In the data rows, the value 128 means zero.
Some points, each followed by its number:
[135,165,122,95,170,119,173,109] 0
[149,150,125,111,152,121,142,112] 1
[141,115,134,114,149,129,135,107] 2
[115,97,137,121,137,132,132,111] 3
[163,116,134,110,162,129,134,88] 4
[180,140,127,99,171,121,149,92] 5
[181,67,142,96,167,120,146,85] 6
[126,131,128,114,146,126,146,117] 7
[134,81,142,100,162,124,155,97] 8
[178,95,138,117,151,130,123,93] 9
[111,101,136,112,147,136,137,110] 10
[148,75,143,119,142,135,130,101] 11
[150,122,130,114,150,127,137,111] 12
[146,117,131,118,146,128,132,106] 13
[129,103,135,120,140,134,134,112] 14
[167,128,127,113,150,128,130,116] 15
[143,120,129,103,164,138,151,115] 16
[178,64,148,108,161,130,121,66] 17
[184,124,131,104,156,122,124,88] 18
[164,118,132,113,148,126,122,99] 19
Which three points above are nearest to each new point by angle? Their numbers follow each, nearest first.
[130,132,129,118,145,127,142,115] 7 0 16
[145,152,122,105,161,128,140,112] 1 0 5
[144,142,124,110,153,127,138,118] 1 5 0
[128,109,136,110,149,124,154,106] 8 2 7
[121,124,131,117,141,126,143,116] 7 8 10
[178,136,126,107,160,129,124,110] 15 18 5
[123,126,133,110,152,123,153,101] 7 16 2
[160,174,124,109,153,115,136,88] 1 5 0
[185,61,143,91,172,119,149,82] 6 17 2
[148,102,136,120,143,130,123,100] 17 9 11
[176,70,142,93,170,119,152,86] 6 2 13
[148,124,131,111,151,127,137,108] 12 4 13
[189,89,144,110,161,133,118,72] 9 17 19
[147,133,128,118,144,127,135,112] 5 12 18
[120,128,130,111,148,126,150,115] 7 0 16
[128,114,133,113,148,125,150,110] 8 7 2
[151,151,128,107,160,119,157,95] 1 5 0
[123,121,133,103,159,125,161,107] 7 16 8
[176,71,141,93,169,120,151,86] 6 2 13
[175,135,126,107,160,128,127,110] 15 18 5
[130,111,133,118,141,126,140,116] 8 14 2
[127,123,129,116,145,133,139,123] 16 7 8
[125,121,134,111,151,124,149,100] 7 8 2
[147,83,140,115,147,137,129,104] 11 17 14
[144,133,129,119,143,124,135,109] 5 12 4
[177,136,129,94,175,124,147,86] 5 12 4
[132,145,125,110,151,124,150,117] 0 7 1
[158,137,127,105,158,128,146,109] 5 12 1
[121,134,129,111,150,124,148,111] 7 0 16
[151,154,121,110,152,129,135,119] 1 5 0
[131,110,134,121,138,130,133,112] 14 8 11
[131,112,133,114,145,126,143,112] 8 2 14
[123,134,130,106,153,124,157,111] 7 0 16
[148,126,130,114,149,126,138,112] 12 5 4
